In the rows, zero is written as 128.
Named moves, each a turn or a mirror, and the order they were made in; the first pair answered:
move M:
[161 116 133 117 139 153  75  88 125 151 146  86 118 119 103 126 113 120
 131 134]  ->  [178 110 115 110 156 117 129 129 115 102 139 112 132 137 108 169 145 156
  92 143]
[155 151 120 101 127 130 128  74 148 127 158 114 113 155  76 101 107 160
 149 114]  ->  [161 148 109  97 132 114 154  91 142 104 156 125 120 165  80 122 123 178
 130 119]
[102 122 140 135 137  73 136 154 109 143 124  94 117 164 150 140 155 156
  93 136]  ->  [ 88 126 154 140 126  99  96 126 116 178 128  75 105 148 146 109 133 127
 120 129]
move X:
[102 148 156 153  87  72 182 146 100 101 107 137 149 134 134 156 107 134
 130 119]  ->  [ 75 143 168 168  67 108 144 128 120 147 103 127 140 122 118 143  98 108
 151 118]
[139 113 112 119 144 127 133 107 149 143 148 132 128 139 108 144 147 129
 105 153]  ->  [138 111 123 123 145 162 115 112 151 156 136 136 119 132 128 116 141 110
 127 144]
[114 153 159 118 159 130 124 109 120  86 149 150 104 146 172  67 122 129
 145  90]  ->  [ 98 149 136 115 139  69 144  88 132  78 178 128 126 154 109 131 133 152
 114 115]
move U:
[115 136 158 145 107 159 100 143  99 138  96 144 124 134 177 102 107  88
 181  88]  ->  [102 145 162 148  93 146  92 125 101 149 105 131 127 130 158 108  99  85
 186  91]
[145 129 139 126 131 139 138 173 118  93 108 137 142 129 164 105 131 129
 140 118]  ->  [109 142 145 134  88 102 115 131 123 121 137  98 155 120 112 127 106 120
 156 127]
[168 148 123  94 143  99 110  49 119 150 192  90 117 127 122  87  94 144
 127 127]  ->  [200 135 117  90 183 131 131  85 115 126 166 124 105 133 167  69 118 149
 113 121]
move D:
[168  98 109 114 158 119 153 141 126 105 141 134 123 151 126 128 144 133
 107 145]  ->  [157 103 108 114 142  99 149 124 132 115 156 118 131 149  99 142 137 135
 106 153]
[159 122 128 102 150 120 117  88 147 141 160 104 117 122 114 119 122 125
 123 137]  ->  [153 124 133 106 144 124 109  86 144 148 158 103 114 121 114 113 118 119
 131 135]
[ 89 112 141 136  91 187 113 129 131 149 151 155 136 127 143 140 130  83
 160 111]  ->  [106 106 136 131 110 198 125 142 127 138 141 171 130 128 165 135 141  88
 152 111]
[100 161 133 127  73  62 126 124 108 126 155 100 142 125 111 127 103 133
 148 108]  ->  [ 94 163 147 135  74  89 113 131 105 133 139 107 134 118 130 104  95 121
 168  97]
Pairs:
Between the rows of a pair lie two moves.
[121 125 129 120 114 103 128 108 123 127 129 116 130 135 112 138 130 137
 113 136]  ->  [114 129 139 125 107 118 111 105 121 142 125 113 129 129 119 119 119 125
 131 131] : M D
[196 171 101 142 193 133 151 120 150 168 143 150 128 156 149  90 174 145
  93 102]  ->  [160 183 100 143 148  73 153  92 150 174 172 117 153 157  89 138 160 157
  92 114] : U M
[162  89 121 131 178 186 169 188 153  90 102 170 122 125 178 135 171 147
  70 137]  ->  [107  83 133 159 132 235 106 150 192 169 100 143 119 103 129 129 155 105
 100 147] : X X
[135 119 122 117 162 189 119 142 153 162 111 153 108 136 140  89 134 128
 118 131]  ->  [145 114 102 108 170 145 157 149 152 136 126 156 121 148 121 131 153 158
  82 145] : M D
[103 148 161 169 107 134 156 173  94 110  73 170 141 118 166 118 119 126
 150 109]  ->  [ 80 149 151 169  84  83 166 154 102 111  98 145 158 123 111 166 118 143
 133 125] : X D
[118 139 155 136 119 118 147 132 106 127 100 102 127 141  74  89 104 130
 140 127]  ->  [143 130 147 129 149 130 168 154 104 106  89 121 124 148  99  87 123 141
 122 126] : U D
[124 124 103 128 146 139 148 154  98 122 139 131 116 141 124 152 160 114
 125 123]  ->  [110 129 116 136 129 157 117 140 101 146 137 118 109 129 124 130 142  93
 148 116] : U X
[147 170 134 118 160 105 116 110 119 100 164 107 133 128 189  64  95 129
 137 111]  ->  [149 166 122 113 161  73 140 116 116  79 173 109 143 138 176  95 109 150
 114 120] : M D
[143 157 144 110 142  91 175 161  60  59 118 138 145 148 177 116 123 155
 147 100]  ->  [ 76 165 164 134  74 100 105 100  90 140 137  89 150 125 106 118  85 115
 190 106] : U X
[123 127 134 142 108  82 112 128 115 139 165 111 104 131 146 160 149 164
 122 134]  ->  [109 133 150 151  97 103  93 128 112 154 156 108  99 125 155 137 136 147
 147 123] : D D
[155 135  99  74 160 119 102  75 159 166 178  96 112 124  95 117 125 118
 113 146]  ->  [143 141 116  83 151 149  81  81 157 182 163  99 103 118 115  85 111  98
 141 131] : D D
[ 90 160 102 178 156 100 124 153 150 102 126 124 123 110  89 175 127 166
 106 125]  ->  [120 163 115 174 181 129 125 179 132  83 103 148 108 110 152 131 125 159
 121 106] : X X
[146 132 102  96 127  75 154 127 102  94 142 130 163 154 106 158 132 154
 102 133]  ->  [175 124 117 100 160 171 113 129 111 123 117 148 129 140 168  72 123 118
 132 116] : M U
[ 99 135 133 148 103 149 114 153 125 138 100 136 140 126 133 126 118 112
 154 123]  ->  [109 131 119 142 113 126 144 169 121 112 100 148 147 136 133 152 136 134
 133 130] : M D
[145 130 126 137 108 153 133 182  96 100 107 169 153 118 217 140 189 125
 159 129]  ->  [102 116 102 149  64 115 117 133 140 147 143 129 172 116 111 211 196 129
 132 167] : D X
[156 128 140 122 146 174  99  99 125 135 134 112 111 115 142  71 104  92
 150 133]  ->  [185 118 120 109 177 153 152 137 120  85 126 144 115 130 158 102 138 125
 110 138] : D M
[110 110 129 143 104 164  75 107 169 171 133 102 107 116 108 116 119  81
 149 130]  ->  [176 103 101 112 167 115 159 160 139  80 132 143 117 142 155 143 162 140
  89 130] : U X
[142 118 131 136 149 198  97 111 162 147 106 135 101 123 125  84 144 105
 140 124]  ->  [169 113 101 114 174 130 156 121 153  98 129 142 119 145 112 136 174 150
  87 139] : D X
[101 117 143 158 118 111 122 170 105  96 123 115 144 145 147 143 142 133
 161 100]  ->  [ 91 122 149 162 105 117 104 156 111 114 128 106 139 140 140 132 131 122
 171  97] : U M
[115 157 156 129  95 115 142 139  95 101 121 130 130 134 156 116 106 128
 160 111]  ->  [101 156 153 130  79  99 137 121 104 114 135 114 138 132 124 136 105 129
 154 119] : X M
[170 150 120 112 145 140  92 113 129 120 113 129 100 138  96 113 117  72
 149 122]  ->  [183 153 109 104 146 101 116 114 122  98 127 128 107 148  89 134 123  91
 132 127] : X D
